In the data rows, zero lies at 4.5, halfway between 4 and 5.
Some points, one per row:
(6 3 4 4 5 5 5 3 4 3 9 3 6 2 5 6 1 6 2 5 7 3 6 7 4 7 6 1 4 3 4)
(4 5 4 5 5 5 4 5 7 5 5 7 2 5 4 5 2 4 2 3 4 3 5 2 4 2 5 3 6 2 4)
(6 8 5 3 4 5 2 4 4 4 5 5 4 3 5 5 7 2 4 5 4 6 6 4 4 3 6 3 6 5 6)
(3 4 6 1 3 4 5 4 5 6 3 7 3 8 3 6 7 0 5 4 3 3 6 3 1 3 2 6 4 3 3)
(6 3 3 5 6 6 2 4 5 1 5 3 3 4 5 3 2 3 2 3 5 5 5 4 5 5 4 2 5 4 3)
(5 3 2 8 6 7 6 3 6 4 6 5 2 3 4 6 4 7 3 2 5 2 4 3 6 6 3 0 6 1 3)
(6 3 3 8 6 4 5 4 6 2 5 4 2 3 6 4 1 7 3 1 4 3 4 5 5 6 5 2 5 3 3)
(4 6 5 2 3 4 5 6 6 7 4 6 5 7 3 5 6 2 6 6 4 5 5 4 5 2 5 7 3 5 4)
(1 4 5 3 5 5 5 5 6 6 2 5 2 8 3 7 9 3 7 6 2 6 5 2 5 5 3 6 3 4 6)
(4 7 5 3 3 2 7 5 6 4 4 3 8 6 7 6 4 5 6 9 3 6 7 9 4 6 4 8 3 9 6)
(2 7 9 3 5 3 5 6 7 6 3 6 3 7 4 9 9 2 4 7 2 4 6 1 3 3 3 7 6 5 5)
(3 1 5 5 3 5 5 3 2 8 5 5 6 7 4 5 4 5 6 7 6 4 2 5 5 4 5 9 3 6 7)
(7 4 2 7 6 6 5 4 4 2 4 2 7 0 6 1 3 7 3 2 5 8 6 3 6 6 4 0 7 3 3)
(2 7 5 2 4 4 5 6 6 4 5 6 4 6 4 9 6 2 2 8 3 2 6 3 1 6 5 7 5 8 6)
(3 4 5 5 3 5 5 4 3 5 5 5 6 5 4 4 4 4 5 3 5 5 3 4 2 6 5 4 5 4 5)
(7 6 2 7 7 7 4 5 3 1 6 0 6 1 6 1 2 9 3 6 7 6 3 8 5 6 5 2 6 5 4)
(7 7 5 3 4 2 4 5 6 4 7 4 6 6 5 4 2 3 4 5 5 5 7 5 5 3 6 3 5 5 3)
(6 6 4 6 4 5 5 4 4 3 5 1 8 3 6 2 5 7 4 4 6 7 4 6 6 8 4 4 4 6 7)
(5 6 3 4 5 3 5 5 6 2 7 2 6 2 6 4 1 6 4 4 5 3 4 6 5 5 5 2 5 5 4)
Here are 20 more points, each followed by its number:
(6 2 4 6 7 4 3 6 5 4 4 4 6 1 6 3 2 6 6 5 5 6 4 6 6 5 5 3 6 6 5) 0
(5 3 4 7 8 3 4 6 5 4 2 5 6 1 4 5 2 5 7 2 2 7 6 3 6 5 5 0 8 5 2) 1
(6 0 6 7 6 3 6 4 7 5 3 7 1 7 4 4 3 3 6 0 2 2 6 4 3 1 3 1 5 1 2) 2
(4 7 5 5 0 6 3 3 3 4 5 4 7 5 4 3 7 4 3 7 7 6 4 7 5 4 5 6 2 6 7) 3
(4 3 7 2 2 5 3 5 2 6 4 6 5 7 3 5 6 1 7 7 4 5 5 5 3 4 4 8 3 5 6) 4
(7 4 5 6 3 5 5 3 4 4 7 7 3 5 5 1 2 2 3 0 6 4 4 3 7 2 5 2 2 2 3) 5
(5 7 6 5 2 3 6 3 5 7 5 4 6 8 6 3 6 5 5 4 4 4 6 7 4 5 3 6 5 3 5) 6
(6 4 5 5 4 4 6 3 3 6 7 5 4 4 4 1 0 4 4 3 6 5 3 5 6 3 7 4 3 2 2) 7
(2 7 5 5 4 3 6 6 6 2 2 4 3 3 3 6 7 3 7 6 3 2 5 6 2 6 1 5 5 5 5) 8
(5 2 7 4 4 0 4 7 5 7 4 5 5 8 5 5 0 2 8 6 2 4 6 5 5 0 4 7 3 6 2) 9
(3 9 6 4 3 3 6 5 4 5 4 6 8 7 4 4 6 7 3 8 3 5 5 6 3 4 6 8 5 5 7) 10
(5 3 3 2 3 5 4 5 4 4 4 4 2 4 3 5 7 3 5 4 4 3 3 5 4 5 3 7 3 5 5) 11
(7 1 5 8 8 4 3 6 6 4 6 5 2 4 4 6 2 5 7 2 4 3 3 3 7 4 5 0 8 3 2) 12
(5 4 6 2 5 2 4 5 6 4 7 3 6 6 6 6 2 3 4 7 6 3 5 7 2 3 6 5 5 5 5) 13
(7 7 2 5 5 4 4 4 5 1 5 3 4 1 5 2 5 6 3 4 6 7 6 3 5 6 4 3 5 5 2) 14
(5 3 3 7 8 5 3 4 4 4 3 3 5 4 5 5 4 7 4 3 4 6 4 4 3 8 4 1 8 5 5) 15
(5 3 4 6 6 4 4 3 5 4 4 3 6 3 5 5 3 8 4 6 5 5 3 5 4 6 7 4 6 8 5) 16
(3 5 4 4 3 5 7 4 4 5 5 0 9 3 9 5 4 6 5 8 7 6 4 8 7 7 7 7 2 8 6) 17
(4 6 5 5 6 4 6 4 6 3 6 5 4 5 4 6 4 6 2 6 4 4 5 5 4 4 6 6 6 6 4) 18
(3 6 6 5 3 1 6 5 6 4 6 3 6 7 6 5 1 4 5 6 5 2 7 8 3 4 4 9 5 7 5) 19
Which two of these numbered points are nearest to each point below, looking only along the 5 directions in which the first points spread most? Their numbers follow each, nearest first.
(4 2 2 6 6 7 4 3 2 6 4 4 4 2 5 3 5 6 6 2 6 3 0 3 5 6 3 5 5 5 6) > 15 0
(5 5 5 4 3 2 5 4 4 2 6 4 4 6 5 5 4 5 2 6 4 3 4 5 2 4 3 5 6 4 6) > 18 6
(6 6 2 5 5 6 6 6 3 2 4 0 8 0 7 4 3 9 6 7 7 9 4 9 9 8 4 8 3 9 6) > 17 16
(4 2 4 7 8 4 4 6 5 6 4 5 3 3 6 4 3 5 3 4 3 6 5 4 3 4 5 2 6 3 2) > 12 1
(5 4 5 6 7 4 3 5 4 4 7 2 9 3 8 4 1 7 4 9 5 4 5 7 3 8 8 2 5 6 7) > 16 0
(3 0 1 7 6 7 6 3 3 4 4 3 2 3 5 3 5 7 3 4 6 4 0 6 5 9 2 8 2 4 6) > 16 15
(0 9 6 4 6 4 7 8 8 5 1 5 4 2 7 8 8 6 7 7 2 7 7 3 9 1 6 4 2 6 5) > 8 10
(3 6 4 3 3 3 4 5 4 5 4 4 6 6 4 4 5 5 3 5 6 4 4 4 4 4 5 6 4 4 4) > 6 11
(6 4 7 3 5 2 3 5 5 6 4 6 5 7 5 4 4 3 6 4 3 7 5 6 4 1 6 6 4 7 6) > 6 9
(3 2 6 4 4 1 3 5 3 8 4 7 5 8 5 6 5 2 7 9 3 4 5 4 3 3 5 8 2 6 6) > 4 9
(7 4 3 4 4 6 4 3 2 5 7 4 3 4 3 1 4 5 3 2 5 7 4 4 5 6 6 4 3 2 3) > 7 5
